[118 102 155 112 117]
155, 102

[108 124 103 122]
124, 103

[[128 129 126 129 130 132 126]
 [122 130 118 135 126 154 131]
 [128 130 126 130 132 130 124]]
154, 118

[143 116 106 128 124 127]
143, 106

[[150 138 141 151  98 153 123]
 [137 135 140 130 125 126 131]]
153, 98

[135 125 137 135 103]
137, 103

[104 149 126 142]
149, 104

[[125 122 127 121 126]
 [131 124 129 132 130]
 [151 131 129 127 122]]
151, 121

[[127 132 136 135 130]
 [129 131  99 124 129]
 [133 129 141 135 130]]
141, 99
---
134  151  140  135  122  125  115
120  118  130  126  127  123  118
127  121  127  130  116  119  133
→ 123

118  135  145  110  105
146  132  112  129  106
→ 129

146  137  146  106  145  157  148
133  131  127  129  126  133  123
130  124  139  118  139  146  140
→ 133

135  122  130  131  133  124
149  131  143  125  128  144
→ 128

133  147  131  139  129  138
154  114  103  130  113  137
109  150  108  105  140  147
→ 113

129  129  136  123  137  127  127
123  117  158  112  156  135  135
→ 135

152  135  135  117  144  108
124  128  126  129  147  106
→ 147

152  157  119  111
116  115  155  119
→ 155
---
[[122 135  99 142 134 134 121]
 [129 106  99 126 150 121 153]
 [125 131 114 135 131 131 124]]: 106

[[125 123 116 151]
 [138 115 120 108]]: 115

[[120 140 138 133 138 117 137]
 [121 139 134 128 137 120 137]
 [151 113 110 116 130 113 138]]: 139

[[138 135 129 133 122 133 136]
 [155 145 137 130 127 127 149]
 [112 130 131 124 131 122 121]]: 145

[[121 108 122 102 125]
 [106 130 113 122 123]
 [134 139 123 121 133]]: 130

[[146 136 127 123 119 154  99]
 [128 139 117 119 124 125 122]]: 139

[[118 133 110 102 138 145]
 [139 153 149 150 116 103]]: 153
---
[[124 137 102 108 113]
 [119 139 134 118 152]] Out: 118

[[131 113 128 146 118 112]
 [121 120 155 129 148 151]] Out: 148

[[148 129 146 109 147]
 [147 127 149 103 147]] Out: 103

[[110 137 146 127 126]
 [106 136 141 125 132]] Out: 125

[[119 119 103 142]
 [120 104  98 135]] Out: 98

[[131 123 133 130 131 135 120]
 [120 123 145 133 127 149 106]] Out: 149

[[132 128 125 133 123 134 137]
 [148 143 134 147 105 146 153]] Out: 146

[[129 142 126 120 149]
 [124 125 131 135 125]] Out: 135
---
[119, 133, 138, 143, 150] result: 119, 150
[[103, 104, 114, 112, 124, 105, 123], [105, 108, 114, 114, 138, 113, 136], [110, 109, 114, 110, 132, 105, 118]] result: 103, 118
[139, 115, 129, 151, 141] result: 139, 141
[102, 145, 152, 104, 98] result: 102, 98
[[114, 135, 145, 141, 105, 148], [124, 128, 134, 134, 117, 153]] result: 114, 153
[145, 157, 122, 155] result: 145, 155
[133, 118, 124, 131, 152, 140, 136] result: 133, 136
[[126, 130, 137, 100, 129], [119, 134, 126, 134, 117], [150, 140, 127, 118, 134]] result: 126, 134
[144, 106, 150, 151] result: 144, 151
[130, 127, 140, 117, 152, 132] result: 130, 132
---
150  106  131  130  124  138 out 138
132  112  154  117  152  116  105 out 105
112  120  101  129  157  132 out 132
157  108  111  129  119 out 119
147  125  100  103 out 103
143  119  104  133  109  114 out 114
127  146  106  118 out 118
---
[[107 140 143 140 123 136 119]
 [132 128 114 141 112 112 134]] => 123

[[154 134 130 104]
 [133 150 129 148]] => 134

[[105 144 144 121]
 [150 128 151 155]] => 144

[[127 154 135 135 128 141 130]
 [123 157 138 138 131 141 132]] => 128

[[133 118 152 149 138]
 [139 133 106 110 103]] => 152

[[149 149 158 155]
 [149 148 158 155]] => 149

[[135 101 121 113]
 [136 100 121 113]] => 101

[[141 104 117 113 127 149 145]
 [153  99 103  99 148 118 115]] => 127

[[103 149 153 152 106 138]
 [106 142 151 147 104 142]] => 152
